128 stands for zero in the data rows.
Some points:
[133, 128, 131, 66, 125, 155, 156, 160, 162, 221, 167, 161, 151, 100, 166, 118, 45, 198, 112, 186, 183, 97, 89, 72, 52, 139, 130, 111, 100, 115, 199, 105]
[134, 203, 163, 74, 161, 147, 122, 72, 55, 152, 108, 159, 153, 162, 141, 100, 85, 120, 167, 122, 134, 124, 61, 142, 156, 202, 151, 134, 149, 181, 126, 95]
[143, 75, 37, 125, 91, 188, 167, 78, 168, 97, 124, 105, 128, 144, 81, 123, 123, 156, 98, 130, 71, 129, 127, 89, 139, 200, 158, 136, 107, 179, 128, 97]
[134, 211, 88, 132, 206, 164, 132, 114, 19, 81, 178, 141, 109, 137, 73, 185, 109, 108, 109, 108, 114, 196, 117, 163, 130, 125, 114, 152, 141, 158, 124, 106]
[163, 157, 156, 205, 135, 73, 138, 168, 166, 87, 133, 180, 159, 119, 188, 82, 199, 189, 95, 55, 143, 136, 130, 114, 115, 132, 91, 164, 99, 181, 152, 172]
[135, 101, 168, 90, 112, 103, 203, 143, 120, 69, 129, 109, 135, 175, 146, 122, 103, 179, 33, 93, 98, 152, 111, 119, 96, 160, 143, 164, 73, 107, 158, 85]
[212, 159, 81, 79, 102, 69, 118, 240, 113, 81, 179, 128, 156, 75, 148, 45, 124, 68, 174, 129, 156, 69, 78, 138, 147, 100, 112, 95, 130, 111, 94, 47]
[152, 105, 115, 99, 67, 156, 75, 68, 193, 104, 131, 200, 191, 125, 138, 119, 88, 64, 121, 172, 135, 83, 66, 97, 101, 56, 65, 164, 162, 68, 156, 159]
[175, 129, 79, 95, 62, 66, 77, 233, 174, 205, 181, 111, 163, 111, 93, 140, 170, 93, 132, 161, 179, 159, 66, 223, 117, 104, 151, 144, 151, 111, 109, 185]
[141, 189, 91, 149, 123, 167, 158, 111, 116, 153, 122, 117, 123, 149, 173, 118, 190, 109, 145, 171, 127, 100, 175, 107, 98, 203, 117, 48, 87, 113, 130, 120]
[181, 113, 174, 125, 149, 45, 105, 116, 127, 128, 97, 150, 132, 126, 103, 168, 138, 216, 155, 174, 142, 163, 105, 106, 166, 125, 104, 109, 84, 124, 135, 154]
[158, 100, 159, 149, 91, 65, 22, 125, 125, 113, 88, 134, 106, 164, 183, 103, 145, 148, 146, 91, 86, 153, 165, 135, 102, 127, 186, 113, 127, 123, 206, 209]
[118, 121, 146, 81, 120, 169, 85, 167, 165, 55, 167, 168, 137, 118, 131, 169, 127, 167, 149, 114, 102, 140, 132, 59, 172, 170, 146, 85, 255, 91, 72, 195]
[13, 91, 201, 55, 160, 164, 77, 126, 107, 127, 107, 94, 109, 94, 93, 140, 138, 153, 97, 93, 142, 126, 141, 225, 91, 176, 28, 63, 171, 158, 177, 152]
[48, 182, 108, 191, 39, 157, 134, 91, 58, 99, 70, 123, 152, 66, 97, 80, 148, 179, 76, 87, 168, 152, 94, 163, 160, 171, 151, 105, 141, 124, 108, 116]
[154, 86, 92, 96, 165, 93, 85, 117, 109, 51, 148, 204, 134, 86, 147, 130, 85, 125, 91, 147, 132, 196, 133, 207, 78, 128, 168, 98, 110, 152, 110, 89]
[68, 145, 140, 148, 137, 92, 129, 201, 141, 194, 86, 67, 142, 91, 161, 109, 159, 92, 160, 68, 122, 141, 133, 121, 118, 122, 127, 115, 160, 76, 198, 120]
[151, 213, 79, 89, 169, 54, 146, 111, 204, 125, 176, 92, 166, 82, 196, 128, 134, 136, 129, 120, 106, 74, 127, 167, 183, 67, 157, 64, 111, 137, 141, 97]
[144, 82, 175, 185, 167, 126, 113, 178, 93, 156, 125, 72, 111, 109, 188, 165, 125, 160, 145, 123, 158, 180, 129, 133, 161, 127, 116, 166, 78, 97, 53, 184]
[135, 168, 177, 93, 65, 173, 140, 178, 97, 160, 149, 81, 96, 124, 113, 163, 131, 155, 121, 134, 63, 125, 184, 94, 105, 103, 160, 61, 88, 137, 68, 157]
[89, 105, 110, 151, 86, 163, 139, 138, 6, 144, 122, 154, 159, 132, 133, 67, 83, 107, 67, 178, 95, 97, 57, 96, 89, 163, 149, 146, 128, 199, 156, 181]
[163, 167, 92, 122, 152, 213, 83, 136, 192, 123, 102, 108, 193, 142, 103, 103, 183, 184, 143, 86, 147, 159, 93, 79, 96, 113, 160, 199, 107, 184, 95, 117]
[185, 160, 161, 119, 79, 158, 151, 129, 130, 136, 123, 185, 146, 173, 108, 102, 85, 73, 100, 123, 99, 196, 190, 133, 167, 109, 81, 97, 129, 49, 171, 142]
[129, 192, 101, 96, 96, 81, 63, 112, 112, 120, 103, 112, 76, 74, 168, 99, 215, 93, 102, 176, 103, 136, 92, 128, 114, 81, 108, 149, 94, 90, 90, 123]
[132, 154, 173, 146, 117, 188, 164, 142, 120, 91, 136, 131, 111, 68, 161, 90, 219, 109, 185, 225, 89, 168, 174, 188, 101, 166, 116, 126, 116, 141, 153, 94]
[55, 177, 115, 156, 155, 129, 106, 102, 191, 158, 142, 56, 26, 201, 96, 86, 59, 102, 144, 120, 145, 130, 151, 176, 159, 118, 147, 167, 98, 174, 126, 112]
[121, 56, 82, 91, 138, 81, 105, 168, 165, 131, 67, 150, 121, 31, 172, 194, 157, 142, 119, 156, 119, 148, 160, 121, 200, 143, 104, 92, 90, 143, 105, 163]
[175, 168, 103, 151, 137, 188, 133, 126, 159, 177, 98, 176, 98, 155, 197, 149, 123, 97, 71, 135, 96, 131, 75, 139, 125, 74, 154, 134, 154, 81, 93, 179]
[82, 117, 163, 94, 167, 168, 210, 12, 100, 111, 160, 140, 185, 174, 73, 98, 139, 72, 133, 127, 87, 214, 134, 123, 142, 125, 185, 118, 125, 93, 133, 192]
[162, 111, 154, 150, 125, 151, 122, 100, 132, 137, 88, 116, 108, 162, 87, 187, 142, 106, 46, 218, 111, 28, 171, 133, 89, 130, 156, 90, 138, 177, 148, 44]
[118, 81, 123, 165, 162, 191, 80, 84, 100, 195, 201, 167, 95, 94, 103, 94, 135, 148, 121, 114, 186, 119, 147, 67, 180, 97, 106, 92, 135, 76, 117, 96]
[76, 52, 159, 209, 126, 80, 153, 73, 152, 138, 160, 101, 147, 96, 144, 116, 178, 109, 166, 74, 151, 106, 90, 140, 141, 113, 124, 157, 80, 54, 103, 104]
[106, 110, 98, 81, 128, 30, 65, 146, 110, 89, 130, 92, 104, 90, 169, 107, 113, 47, 115, 119, 176, 135, 131, 80, 102, 159, 107, 132, 127, 189, 66, 164]
[131, 155, 208, 174, 134, 114, 115, 65, 143, 158, 136, 148, 143, 137, 67, 180, 118, 131, 123, 115, 117, 128, 92, 118, 59, 169, 146, 106, 128, 124, 107, 103]
[117, 68, 128, 93, 128, 86, 180, 127, 110, 163, 203, 113, 103, 85, 107, 92, 130, 186, 95, 49, 105, 152, 143, 167, 73, 106, 103, 141, 142, 149, 54, 71]
[180, 86, 182, 81, 171, 140, 85, 166, 108, 98, 75, 72, 163, 80, 119, 140, 155, 81, 103, 98, 164, 119, 160, 71, 137, 103, 76, 170, 106, 121, 186, 108]
[47, 113, 94, 148, 131, 178, 101, 178, 98, 121, 186, 162, 166, 172, 174, 183, 105, 75, 98, 115, 137, 95, 133, 141, 155, 152, 228, 194, 179, 167, 194, 80]
[122, 91, 188, 108, 81, 146, 120, 98, 141, 132, 136, 114, 55, 148, 113, 151, 144, 81, 144, 112, 151, 115, 168, 75, 44, 85, 126, 144, 55, 150, 110, 138]
[145, 121, 98, 146, 144, 144, 148, 90, 74, 125, 132, 74, 132, 151, 26, 187, 159, 112, 151, 48, 96, 74, 176, 149, 124, 130, 51, 234, 54, 129, 207, 169]
[150, 130, 126, 168, 89, 104, 166, 115, 124, 111, 62, 186, 113, 184, 89, 63, 78, 81, 139, 137, 182, 141, 183, 127, 124, 140, 103, 112, 186, 167, 168, 61]
[114, 110, 153, 137, 104, 137, 90, 163, 122, 111, 204, 141, 117, 171, 130, 114, 192, 168, 140, 139, 134, 87, 199, 94, 144, 111, 82, 172, 179, 133, 66, 83]
[160, 124, 71, 121, 116, 110, 125, 102, 152, 126, 137, 70, 103, 88, 171, 62, 129, 73, 107, 93, 68, 101, 107, 131, 154, 131, 79, 86, 173, 93, 124, 189]
[147, 203, 126, 128, 61, 139, 126, 120, 113, 146, 126, 97, 132, 156, 49, 148, 21, 94, 112, 73, 126, 162, 162, 66, 168, 181, 153, 118, 139, 97, 121, 78]
[148, 117, 67, 181, 146, 194, 89, 117, 118, 69, 105, 101, 92, 110, 122, 134, 70, 153, 183, 103, 99, 117, 82, 76, 68, 105, 134, 110, 150, 114, 121, 79]
[114, 84, 88, 97, 100, 181, 154, 144, 113, 98, 103, 168, 113, 200, 221, 124, 111, 210, 114, 116, 176, 175, 127, 185, 203, 81, 147, 45, 110, 49, 86, 139]
[52, 167, 144, 122, 136, 111, 138, 221, 189, 90, 80, 156, 224, 167, 192, 126, 78, 76, 134, 141, 105, 99, 110, 123, 138, 48, 67, 102, 107, 124, 33, 144]
[162, 113, 80, 126, 123, 159, 106, 111, 131, 161, 121, 152, 191, 124, 118, 29, 65, 115, 164, 173, 138, 98, 211, 154, 151, 156, 137, 168, 36, 107, 134, 155]
[101, 80, 148, 157, 113, 148, 126, 152, 114, 138, 113, 128, 100, 191, 135, 103, 100, 188, 209, 173, 19, 151, 153, 160, 134, 143, 86, 194, 121, 142, 120, 89]
[119, 217, 127, 116, 91, 95, 100, 122, 106, 110, 196, 133, 110, 148, 131, 174, 86, 177, 195, 139, 127, 110, 81, 72, 160, 139, 115, 144, 94, 120, 225, 96]
[92, 150, 184, 119, 117, 137, 185, 111, 217, 70, 180, 141, 111, 85, 151, 99, 139, 78, 106, 168, 122, 143, 137, 118, 180, 98, 187, 170, 166, 165, 132, 126]
[134, 163, 36, 76, 119, 95, 148, 83, 104, 180, 121, 202, 93, 178, 160, 151, 141, 105, 170, 105, 139, 108, 169, 113, 136, 81, 190, 175, 183, 85, 123, 121]
[126, 138, 115, 95, 40, 165, 217, 54, 105, 172, 101, 109, 148, 151, 146, 187, 137, 160, 139, 134, 161, 179, 89, 141, 131, 95, 41, 188, 174, 234, 155, 105]
[51, 113, 74, 131, 113, 155, 138, 110, 116, 152, 94, 91, 152, 163, 116, 135, 139, 120, 170, 139, 215, 168, 133, 126, 157, 158, 193, 53, 125, 209, 80, 168]
[106, 143, 124, 66, 143, 108, 137, 88, 75, 116, 82, 132, 102, 209, 40, 116, 205, 177, 149, 90, 149, 22, 156, 138, 95, 217, 158, 161, 152, 62, 139, 132]
[37, 104, 187, 150, 187, 115, 196, 167, 126, 171, 126, 163, 88, 94, 35, 96, 142, 109, 134, 105, 153, 110, 60, 102, 139, 144, 95, 207, 56, 111, 123, 162]
[135, 101, 98, 170, 125, 138, 200, 136, 103, 98, 76, 122, 157, 86, 109, 153, 58, 137, 148, 195, 107, 200, 168, 150, 82, 147, 218, 197, 192, 84, 131, 94]
[161, 86, 134, 153, 161, 94, 190, 143, 121, 130, 139, 78, 135, 119, 156, 128, 126, 144, 140, 112, 147, 153, 124, 125, 111, 123, 130, 70, 125, 100, 143, 123]
Along one direction, these points spread out more than along any other. Take the direction at right angles to it along which they spread out most. Then take the direction at right angles to both along which they spread out most. Go by this last direction. Where along it does each point below lie, from 0 to 99? The average is 50, and the first point in the table lies past the average. One standard deviation of the points above along it is 16.
[149, 141, 109, 165, 155, 86, 146, 126, 100, 135, 135, 142, 93, 47, 179, 148, 71, 151, 109, 131, 65, 27, 154, 130, 182, 193, 114, 121, 168, 116, 76, 233] 42
[149, 123, 229, 112, 151, 57, 116, 144, 201, 110, 109, 119, 123, 121, 32, 160, 170, 167, 83, 87, 119, 58, 112, 153, 188, 105, 176, 167, 127, 150, 164, 127] 64
[160, 107, 193, 141, 195, 106, 106, 103, 146, 175, 79, 137, 173, 102, 138, 160, 237, 182, 187, 79, 79, 117, 136, 135, 113, 93, 108, 143, 158, 158, 113, 96] 49
[101, 150, 74, 142, 181, 137, 169, 183, 160, 113, 125, 174, 134, 181, 81, 175, 164, 135, 145, 163, 152, 117, 173, 146, 76, 157, 42, 118, 118, 90, 136, 115] 55
[201, 142, 173, 149, 103, 211, 149, 99, 95, 102, 123, 185, 124, 95, 138, 140, 70, 76, 191, 98, 210, 48, 142, 187, 101, 101, 215, 119, 129, 173, 118, 191] 55
[143, 61, 80, 200, 166, 47, 117, 117, 117, 91, 213, 92, 154, 132, 195, 175, 130, 131, 123, 193, 158, 100, 91, 137, 108, 123, 101, 90, 120, 126, 128, 190] 45
[206, 64, 172, 107, 182, 170, 177, 201, 129, 130, 140, 66, 34, 179, 127, 97, 199, 146, 118, 145, 122, 125, 44, 141, 180, 110, 121, 128, 134, 128, 167, 106] 49
[92, 203, 87, 152, 159, 106, 142, 183, 113, 176, 129, 168, 138, 142, 83, 82, 106, 116, 66, 168, 111, 165, 165, 59, 123, 31, 165, 60, 148, 203, 151, 159] 51
[170, 42, 160, 159, 154, 61, 110, 140, 174, 177, 103, 108, 155, 149, 137, 116, 114, 102, 140, 119, 76, 123, 98, 120, 168, 147, 98, 94, 171, 186, 120, 98] 51
[100, 141, 81, 127, 124, 87, 107, 125, 130, 91, 122, 106, 97, 73, 109, 136, 118, 161, 172, 194, 137, 119, 103, 115, 115, 21, 142, 98, 166, 95, 180, 161] 55
[140, 130, 167, 145, 106, 161, 65, 89, 154, 170, 174, 87, 168, 161, 109, 201, 134, 110, 64, 125, 114, 153, 123, 182, 125, 124, 128, 130, 77, 75, 109, 60] 54
[119, 165, 174, 126, 181, 172, 109, 59, 138, 141, 88, 76, 114, 166, 132, 112, 94, 144, 72, 207, 216, 156, 167, 118, 108, 210, 101, 195, 169, 84, 98, 117] 45
[95, 105, 88, 116, 116, 122, 110, 143, 203, 96, 90, 162, 90, 67, 149, 184, 126, 102, 156, 51, 97, 183, 100, 137, 113, 171, 130, 45, 89, 147, 122, 137] 29
